A single turn carries every row of the set below to another of its rows. Some are shown first; where does it send the rows asked next?
Q991: [ 1.35 -0.71  0.40  1.56  0.84 -1.62 -0.84  1.45 -0.15  1.25  0.77 -0.81
  0.88]
Q181: [ 0.83 -2.07  0.81  0.96  2.73  0.55 -0.34  0.69 -1.53 -1.18  3.17 -0.55
 -0.18]
Q213: [ 1.58 -0.81  0.69  1.77  1.25  0.29 -1.67  0.59 -1.13 -0.41  1.03 -0.49
  1.15]
Q341: [ 2.45 -2.40  0.06  0.82  2.23 -1.70  1.20  0.19  0.09 -0.97  2.37 -1.30
 -0.56]
Q148: [ 1.90 -1.54 -0.41  0.77  3.13 -3.06  0.31  0.67 -0.37  0.26  2.55 -1.54
  0.45]
Q150: [ 1.20 -0.38 -0.16  0.14  1.73  0.79  1.73  1.18 -0.32  0.21  2.03 -1.51
  1.68]
Q894: [ 0.76 -1.11  0.66  2.84  2.10  0.59  0.20  0.92  0.90 -0.53  1.97 -0.96
  0.78]
Q893: [ 1.39 -1.47 -0.71  1.14  2.23 -0.81  2.53  1.08  0.21  0.66  1.89 -1.74
  0.44]
Q652: [ 2.69 -0.83 -0.02  0.65  1.12 -0.94  0.44  0.26  0.87  1.09  0.99 -1.09
  0.98]
Q177: [ 0.35 -1.29 -0.89  0.07  2.23 -0.51  0.53  1.60 -0.95 -0.21  3.15 -1.72
  2.09]
Q698: [ 0.35 -0.13  0.22  1.61  1.89  0.04  0.83  1.47 -1.06 -1.17  3.36 -1.41
 -0.07]
Q681: [ 1.16 -2.78  0.30  0.65  2.47  0.54 -0.48  0.69 -0.27 -1.31  3.40 -1.11
  0.50]
Q796: [ 1.36 -1.65 -0.34  1.54  2.28 -2.54 -1.21 -0.26 -0.41  0.54  2.14 -0.26
  0.32]
Q200: [ 0.49 -1.63 -0.22 -0.46  2.77 -1.75  0.33  0.82 -0.98 -0.01  2.85 -1.79
 -0.95]
Q346: [ 2.39 -0.96 -0.48  0.68  2.43 -1.80  0.86  0.57 -0.11 -1.58  0.54 -1.62
  0.26]
Q38: [ 1.40 -0.08 -0.46  0.79  1.69  1.57  0.18  1.04  0.01  0.54  1.53 -0.40
  0.15]
Q861: [ 3.03 -1.41 -0.48  1.23  2.19  1.06  0.57  0.45 -0.34 -0.22  0.92 -0.95
  0.57]
Q572: [ 1.48 -0.19  0.27  1.49  1.26 -0.08 -0.21 -0.29  0.56  0.28  1.83  0.20
 -0.84]
Q307: [-0.06 -0.40 -0.13  1.33  2.40  0.17 -0.77  1.23  0.06  0.09  2.78  0.48
  1.23]
Q896: [ 0.13 -1.62 -0.26  0.82  0.52 -0.95 -0.59 -0.27  0.33  0.36  2.11 -1.13
  1.93]
Q857: [-0.53 -1.26 -0.11  1.53  1.99  0.68 -0.36  0.93 -1.08  0.47  1.97 -2.23
  1.03]
Q672: [ 0.66 -0.23 -0.80  0.83  1.44  0.49 -0.66  2.66  0.50 -0.08  2.47 -0.97
  0.67]
Q588: [ 1.23 -2.31  1.31  0.54  3.14  0.43 -0.49  1.22 -0.22 -0.96  2.62 -1.86
  0.52]
Q523: [ 2.08 -1.46 -0.42  1.42  0.48 -0.81 -0.08  1.00 -1.53  0.05  0.91 -2.15
 -0.61]
Q656: [ 1.93 -0.88 -0.43  1.83  0.60  0.14  0.12  2.59 -0.73 -0.78  1.57 -1.41
  0.58]
Q61: [ 1.14 -2.50  1.28  1.71  3.30  0.35  0.23  1.51 -0.39 -0.64  2.15 -1.16
  0.52]
Q13: [-0.30 -0.97 -1.20  0.72  2.15 -2.32 -0.22  0.76 -0.32 -1.20  2.03 -0.23
  0.74]
Q927: [ 2.27 -1.32  0.15  1.30  2.66 -2.15 -0.37 -0.61 -0.87  0.61  1.41 -0.63
 -0.17]
Q188: [ 0.93 -1.05 -1.65 -0.46  2.80 -1.74  0.54  0.77  0.04 -1.00  1.75 -1.68
  0.17]
Q228: [ 2.44 -0.65 -0.59  0.70  2.41 -0.38  0.71  2.60 -0.56 -1.02  2.49 -1.84
 -0.07]
Q423: [ 0.35 -0.34 -0.59  1.04  1.46 -1.35  0.34  1.09 -0.28  1.80  2.00  0.18
  0.43]
Q979: [ 1.20 -1.08 -1.28  0.04  0.60 -1.75  0.64  0.96 -0.98  0.66  2.86 -1.02
  0.95]
Q712: [-0.07 -0.67 -0.18  0.95  2.31 -1.33 -0.63 -0.45 -0.83 -0.33  0.53 -0.02
  0.59]
Q196: [ 0.01 -0.21  0.22  0.41  1.90 -1.78 -0.15  2.21  0.44  0.13  2.52 -1.85
  0.12]
Q630: [ 1.59 -1.30 -0.80  1.69  2.36 -1.03 -0.53  0.31 -0.01 -0.55 -0.44 -0.50
 -0.12]
Q66: [ 1.06 -1.18 -0.44  0.47  3.11 -2.64 -0.65 -0.01 -0.15  0.85  2.67 -0.94
  0.35]
Q179: [-0.50 -2.77 -0.35  1.52  2.30 -2.04 -0.23  0.83 -0.44  0.42  2.56 -0.57
  0.45]
Q797: [ 2.63 -0.30 -0.87  0.11  1.00 -1.48  0.27  1.45  0.46  0.24  2.25 -1.23
 -0.43]
Q118: [ 1.70 -0.53  1.03  0.94  1.58  0.70 -0.58  0.50 -0.34 -1.09  1.77 -2.75
  0.25]
Q79: [ 0.75 -2.72  0.59  1.49  3.00  0.67 -0.27  1.18 -1.53 -0.34  2.16 -1.03
 -0.01]
Q452: [ 2.06 -2.56  0.30  0.84  2.12 -0.95 -1.10  0.08  0.32  0.03  0.87 -1.65
 -0.65]
Q175: [ 0.71 -1.40  1.77  1.36  2.44 -1.45 -0.43 -0.22 -0.20  0.33  1.30 -0.27
  0.10]
Q323: [ 1.03 -0.63  0.23  1.19  0.38  0.21  0.08  0.92 -0.97 -0.52  2.09 -0.76
  2.21]
Q109: [ 2.45 -1.85 -0.70  1.06  3.04 -2.25 -0.15  0.50 -0.40  0.68  1.38 -1.46
 -0.52]
Q804: [ 1.42 -1.83 -1.23  1.37  1.68  1.00  0.63  0.62  0.19 -0.91  2.89 -1.97
  0.35]

Q652 -> Q797
Q861 -> Q228
Q323 -> Q38
Now find these:
Q148 -> Q66
Q179 -> Q175
Q196 -> Q896
Q61 -> Q588
Q712 -> Q630
Q118 -> Q804

